[[ 24.7  41.9 -58.8]
 [ 34.6  32.4  12.0]
 [-29.2 -32.4  25.9]
 [-31.6 -29.4  23.3]
 [ 35.1  30.9 -19.8]]
->
[24.7 32.4 25.9]

[[-37.9 -23.9 -12.3  -9.2]
 [-69.5 -45.7   0.2  19.3]]
->
[-37.9 -45.7]

[[ 50.4  45.1 -61.6  62.4  52.2]
 [ 63.9 -51.8 -53.6  58.2  60.2]
 [-50.5 -43.0  53.7 -56.1 -60.6]
 [-48.5  34.7  43.9 -43.4 -52.8]]
->
[ 50.4 -51.8  53.7 -43.4]

[[ 64.1  63.1  63.1  64.2  60.5]
 [ 54.9  54.4  55.5  55.1  54.5]
 [  5.7   4.6   4.5   5.7   1.4]
 [  5.4   3.2   1.8   5.4  -2.8]
 [-48.8 -47.0 -47.2 -49.0 -42.8]]
->
[ 64.1  54.4   4.5   5.4 -42.8]

[[-35.1  33.3  34.4 -19.3]
 [ 56.0 -77.1 -58.3  82.3]]
->
[-35.1 -77.1]

[[ 72.9 -38.4]
 [-70.0 -56.8]
 [ 14.4 -60.1]
 [ 67.5 -42.2]]
->
[ 72.9 -56.8]
---
[[-26.6  -1.0  -8.9]
 [-58.7  -8.6 -32.4]
 [-39.5   2.8  51.6]]
->
[[ -1.0  -8.9]
 [ -8.6 -32.4]]

[[-65.1   1.1 -13.9]
 [-28.2 -33.2 -45.9]]
->
[[  1.1 -13.9]
 [-33.2 -45.9]]

[[-31.0  11.2   1.8  29.6]
 [-40.1 -25.9 -67.9  26.1]]
->
[[ 11.2   1.8]
 [-25.9 -67.9]]

[[-36.6  13.0 -44.5  68.3  70.9]
 [-62.7 -59.9 -49.8  57.4  64.4]
 [-52.9  18.3 -57.9  63.3  57.3]]
->
[[ 13.0 -44.5]
 [-59.9 -49.8]]

[[-11.2  -8.7 -43.0 -65.6 -34.6]
 [ -3.6 -55.2  34.7 -49.2  64.7]
 [ -0.6 -56.0  54.2  53.7  45.8]]
->
[[ -8.7 -43.0]
 [-55.2  34.7]]

[[ 25.7 -75.9 -14.0]
 [ 40.3  40.8 -48.5]
 [ 49.5 -53.7 -49.6]]
->
[[-75.9 -14.0]
 [ 40.8 -48.5]]
